In the rows, 100 means zero.
One hidden turn or mirror swaps the rows below in pairs. Which row is each named row swapped with?
The rows were stretched afterwards, more along some directions than others.
sug: 89  101  89  108  100  101  92  91  94  93  93  103  113  109  116  95  102
zeval: 103  104  92  87  108  106  98  87  82  100  101  81  115  107  131  104  108
bota: 144  90  78  67  126  109  101  88  75  98  95  90  81  94  110  125  134
depat: 90  102  86  99  111  104  89  97  81  98  97  91  109  109  121  99  95
sanem: 106  114  83  90  105  104  106  74  70  94  108  75  110  103  120  109  108
Lol: 122  75  83  80  111  93  121  80  91  97  94  84  117  74  95  145  102
lazu: 109  118  93  92  121  105  101  94  86  80  98  104  93  92  110  87  101
Fimu: 102  104  88  108  92  91  100  94  94  114  91  98  97  116  115  87  104
tepen: 121  70  98  94  117  95  113  88  103  111  93  93  96  85  95  137  112
nugiv: 139  91  83  69  122  107  107  94  72  96  99  82  79  106  111  125  132
vab: 120  72  108  84  120  96  115  81  98  98  94  84  99  91  93  143  117
teve: 121  72  97  90  117  92  118  72  100  104  90  97  91  81  85  140  115
guti: 103  110  75  92  106  100  98  80  81  110  97  90  95  105  116  97  111
beben: 107  112  91  100  104  96  96  80  94  106  95  104  91  106  110  109  117
seni: 124  68  102  96  115  103  109  76  111  88  86  97  97  88  102  139  121
rofa: 139  87  79  73  121  109  106  96  73  94  97  84  82  102  116  125  129
fegur: 105  111  103  92  106  107  98  83  84  110  103  92  96  107  112  103  111
til: 139  90  81  65  125  117  97  98  75  101  94  83  79  105  118  122  134
nagag: 141  89  87  64  128  115  98  92  77  94  98  92  80  99  111  124  126
zira: 108  114  87  96  118  105  101  98  85  71  85  106  98  94  112  94  100
metot: 117  114  91  92  124  105  103  94  91  84  100  109  92  86  120  91  110
Mobof: 113  107  98  89  100  99  91  81  87  119  100  96  99  98  108  108  109
Kar: 114  61  101  102  94  91  123  78  99  92  78  91  107  92  90  136  105
peg: 99  113  86  109  95  96  100  93  93  104  104  86  115  110  124  93  103
tul: 107  116  89  97  120  107  96  97  88  73  94  108  97  94  117  84  100
kimab: 99  97  91  94  110  108  86  84  95  99  89  101  112  106  124  104  116
Tok: 122  61  100  83  112  106  111  79  105  104  82  90  109  86  102  144  116
kepu: 114  115  91  91  119  105  97  91  95  78  94  114  95  94  113  90  109
Sol: 115  117  91  90  124  106  96  95  82  77  96  111  97  87  113  96  105
fotik: 118  72  86  93  106  88  128  78  100  97  85  82  106  93  94  139  114
bas: 123  65  95  88  106  96  112  86  100  106  89  88  100  81  98  148  109
luve: 138  93  79  70  129  117  94  95  78  87  94  86  88  109  120  118  133
Pud: 122  64  92  97  103  85  121  89  102  110  84  87  97  98  96  129  110
zof: 112  70  96  96  109  96  121  94  92  101  90  83  110  85  100  143  95
Solaf: 107  109  72  80  110  103  89  84  75  103  104  89  111  100  118  105  108
vafa: 135  85  77  67  127  111  102  95  69  96  93  88  74  104  114  118  128
kovel: 122  77  90  77  118  99  123  68  80  93  104  69  106  84  102  142  112
Kubi: 138  91  78  70  128  109  97  91  75  93  99  91  80  104  116  121  136
zemo: 98  111  98  110  105  97  92  96  105  103  98  107  100  112  118  96  108
memad: 105  106  92  106  106  106  91  80  93  98  97  107  94  104  125  99  121
Rizam: 107  93  92  95  93  99  92  82  84  107  91  95  91  109  114  104  111
Berum: 123  65  108  87  108  89  119  77  107  107  94  93  104  91  89  141  114
baz: 115  116  91  95  119  105  101  92  93  79  94  112  96  83  111  95  102
Tiz: 120  66  94  78  116  110  117  80  83  99  94  69  119  94  107  137  107
saf: 120  67  90  89  110  94  118  85  101  106  102  75  107  96  106  130  114
lun: 103  111  93  97  123  106  100  100  97  72  90  110  102  98  116  86  107

nugiv is swapped with -> lazu
Lol is swapped with -> Solaf
Tok is swapped with -> kimab
memad is swapped with -> seni

One hidden turn or mirror swaps the rows below in pairs. Which row is each named row swapped with?
The rows were stretched afterwards, more along some directions than others.
fofer: 116  76  115  86  58  81  110  63  109  80  112  139  96  115  119  131  110  103  119  82  83  124  89  117  115
Rame: 119  81  105  59  71  100  94  75  83  98  110  127  87  109  130  113  115  103  120  105  74  113  75  116  101
viza: 126  85  106  87  95  84  109  69  103  96  98  112  90  127  123  113  126  92  88  108  93  116  104  105  104
tek: 99  79  103  101  101  112  94  60  110  92  111  109  91  105  109  123  112  101  116  96  96  131  98  111  124
tole: 128  98  91  86  81  86  99  87  105  99  113  109  110  110  111  108  125  95  132  125  87  112  99  87  94
fizi: 121  99  124  97  89  95  100  67  97  86  112  104  97  109  101  108  115  99  122  89  120  122  97  118  99
nik: 114  85  117  81  74  89  122  78  130  79  124  119  104  97  112  96  122  87  116  101  76  104  107  119  98
merim: 115  87  94  69  98  88  96  82  102  112  111  122  112  108  114  90  110  81  122  93  82  116  101  110  103
Vima: 126  86  92  64  76  107  81  53  77  111  110  116  113  109  109  114  120  114  133  95  92  119  67  104  98
febo: 128  82  103  80  87  76  108  75  101  93  122  132  106  104  119  113  124  86  109  94  96  109  101  118  102
Vava: 127  83  116  52  60  94  102  77  82  90  124  127  96  111  115  124  113  102  118  102  67  114  79  103  102
Kob: 133  76  116  90  72  67  122  89  131  78  132  118  126  98  120  117  128  101  107  109  96  108  96  109  104
begif: 126  75  88  68  103  105  73  67  97  112  97  122  127  117  109  138  111  117  128  117  98  130  92  118  97
peno: 117  93  110  63  90  113  83  51  84  81  106  120  99  122  90  120  93  99  124  82  86  129  92  100  105
fopal: 119  92  109  82  97  75  108  71  98  91  127  121  98  99  115  109  107  98  124  95  83  135  101  111  119
Lizu: 127  70  98  89  86  89  100  84  113  104  121  119  130  97  132  115  123  86  125  106  88  126  99  106  100
Baki: 142  95  81  64  101  97  94  78  101  117  122  109  109  102  130  105  111  89  111  111  94  101  103  99  99
vidis: 117  82  76  70  90  103  88  58  85  117  111  109  103  108  129  117  129  96  106  115  79  111  93  101  101
redol: 139  102  89  73  74  84  103  88  98  100  110  118  113  123  127  103  113  94  124  109  87  108  85  96  102
Bubom: 119  80  94  59  86  76  118  77  89  116  124  118  97  104  127  100  115  96  110  105  94  107  90  99  122
Nok: 137  101  116  69  87  90  115  62  107  85  120  121  102  121  102  111  102  93  105  100  90  110  95  93  121
Lalub: 125  77  103  94  91  80  106  87  129  76  115  107  120  97  124  102  129  89  120  115  77  107  95  108  97
Foze: 120  80  111  93  70  61  130  97  135  88  123  125  129  110  136  103  125  84  108  108  78  98  88  118  105
Naz: 116  69  149  77  59  85  116  71  112  75  120  122  84  101  114  114  99  101  110  83  107  125  86  131  129
leki: 106  82  117  78  79  95  113  66  109  68  121  113  96  93  98  108  119  98  117  90  87  123  96  106  103
Nuro: 111  103  88  78  106  97  110  76  86  122  115  100  105  130  119  104  119  104  107  109  99  103  96  98  111
doz: 110  66  118  61  67  71  102  65  109  83  123  135  90  90  120  119  127  94  98  92  60  131  94  127  124
fip: 117  88  76  90  123  85  86  91  118  106  112  118  103  98  127  113  131  87  103  129  92  113  119  121  102
Vig: 107  84  83  89  112  97  99  61  115  107  121  109  83  102  119  99  142  84  113  114  102  129  116  124  121
rof: 127  81  101  72  87  106  82  60  100  92  121  132  113  118  114  128  109  85  122  97  87  125  96  96  104
Nugi: 132  92  83  85  89  79  117  87  111  114  124  122  129  114  126  103  128  80  104  122  71  109  106  75  116
dav: 137  65  91  57  70  93  87  66  91  113  99  117  139  112  124  132  113  104  132  117  69  115  80  92  101
gapet: 100  76  106  87  78  99  90  62  108  87  117  133  96  97  108  112  113  106  129  88  85  140  96  130  118
Fus: 116  77  90  93  98  85  118  66  118  128  116  98  111  114  120  103  123  93  98  113  103  114  102  125  114
Reb: 121  92  112  76  87  94  88  77  99  94  106  125  109  106  116  127  118  102  125  105  91  139  86  87  125
fer: 103  90  105  84  101  101  97  76  101  87  115  121  95  99  104  108  117  92  123  107  87  129  101  116  129
vamat: 110  87  80  79  98  101  83  65  86  103  124  121  126  117  110  137  132  110  122  115  88  137  87  90  111
Tibov: 140  77  103  60  70  77  109  85  115  102  118  127  138  111  137  108  116  92  126  118  48  109  88  112  88
zuko: 119  98  110  89  76  95  110  85  112  70  111  122  108  112  92  119  120  96  123  110  96  111  96  86  110
dib: 123  86  120  80  84  113  90  60  86  94  113  97  96  108  90  124  95  105  118  98  122  111  89  97  101
fefad: 127  57  105  75  71  98  98  74  121  97  114  118  116  103  111  115  122  98  108  119  72  115  91  107  111
Pev: 104  87  121  80  70  101  109  72  100  66  126  118  107  105  93  112  111  104  126  88  94  120  96  108  102
Nemig: 114  98  91  103  108  104  102  81  105  98  124  98  113  103  106  115  122  114  112  109  119  117  87  112  122
bet: 135  80  86  66  77  96  102  67  105  110  120  122  139  106  121  93  134  87  123  109  84  109  96  88  97
tama: 110  103  86  96  112  108  94  79  112  89  116  120  118  113  96  121  125  99  120  120  104  123  113  99  94
Tas: 118  90  97  71  100  85  98  82  107  110  105  119  111  109  104  108  125  101  113  104  87  119  92  109  121
zudim: 122  90  96  90  96  102  94  72  116  85  119  108  133  106  103  121  118  98  140  103  76  111  92  108  93
Lod: 119  102  122  91  87  79  108  83  97  89  132  118  103  94  102  113  120  105  109  104  104  115  94  93  110
Veg: 106  90  103  98  99  96  91  71  98  114  101  107  78  113  117  123  102  104  105  113  134  121  103  116  126
mik: 130  76  99  59  86  96  91  81  104  104  117  134  113  109  123  129  99  91  115  118  64  124  79  112  105
masuv: 104  71  85  84  90  92  90  66  105  114  115  128  107  93  139  132  117  104  123  110  103  138  74  139  120
nuna: 128  85  102  99  89  90  88  84  114  97  107  124  131  105  119  128  113  89  118  113  94  128  108  96  99
Vabor: 113  100  99  85  92  90  95  82  102  81  109  127  103  109  100  133  116  95  106  92  85  125  115  75  113
pabak: 111  80  101  80  88  90  110  71  107  107  86  124  108  120  114  115  110  108  115  98  103  128  81  120  115
vedi: 130  93  118  76  83  85  100  71  112  97  122  120  116  96  108  98  102  101  122  98  97  112  97  108  107
vip: 122  77  109  65  88  99  92  62  88  94  123  128  107  113  106  138  116  117  110  105  83  121  88  104  107
bodol: 139  98  133  74  90  72  110  85  117  76  111  137  104  120  113  99  119  87  112  104  101  109  111  89  88
koduv: 115  59  123  66  57  72  105  53  100  75  120  118  91  106  116  113  124  101  106  95  63  129  97  124  118
geku: 118  105  94  87  84  90  98  81  113  96  101  122  118  117  124  119  114  99  112  111  81  119  99  94  104
ravu: 133  107  113  97  82  91  123  68  114  83  116  109  117  129  107  105  126  89  117  103  88  100  110  76  115
Podi: 127  110  88  87  80  84  116  85  88  100  130  114  111  108  126  101  133  85  110  114  99  107  99  68  114
sare: 132  75  139  74  59  78  108  78  96  82  110  110  100  107  117  113  105  110  112  95  97  101  65  115  103
rov: 121  93  89  63  73  91  109  68  83  112  114  110  104  112  112  104  128  108  118  108  101  116  94  101  102
mezaf: 131  87  89  70  94  90  103  75  109  111  124  132  127  91  122  117  119  88  128  111  68  119  103  108  94
pimu: 128  109  98  76  90  80  124  77  101  98  110  101  102  120  109  83  121  95  118  97  94  92  106  80  96
Meman: 135  81  106  51  71  79  98  78  89  99  98  134  130  118  108  114  106  103  129  107  81  128  57  91  93
nifek: 105  82  123  68  94  84  101  62  106  80  118  117  86  102  111  103  120  99  108  83  92  122  99  108  129
pazo: 125  99  84  70  92  93  101  81  94  99  124  113  114  114  121  111  126  96  123  120  67  93  90  89  108
Nosul: 140  79  134  60  72  82  107  60  101  90  108  117  80  104  114  102  107  96  101  107  96  114  105  103  105
dab: 124  96  84  103  106  88  110  84  127  104  126  118  119  98  120  110  109  91  117  113  82  118  90  115  110
soti: 128  75  104  81  81  93  101  63  97  100  103  120  99  110  120  124  93  103  111  105  101  122  90  94  102
lubag: 135  70  113  76  60  92  101  71  97  95  134  120  127  105  122  106  110  101  110  101  61  112  85  107  103
Ver: 104  81  100  69  72  99  95  83  95  97  106  117  97  101  114  118  116  110  127  116  74  122  73  120  113
Sotel: 141  106  72  84  89  79  112  94  110  105  114  119  122  113  142  103  131  87  122  123  69  90  87  82  90

Meman is swapped with -> bodol
Vabor is swapped with -> lubag
nuna is swapped with -> Nugi
febo is swapped with -> fopal
zuko is swapped with -> Tibov
Nemig is swapped with -> Baki
Vig is swapped with -> masuv
leki is swapped with -> Rame

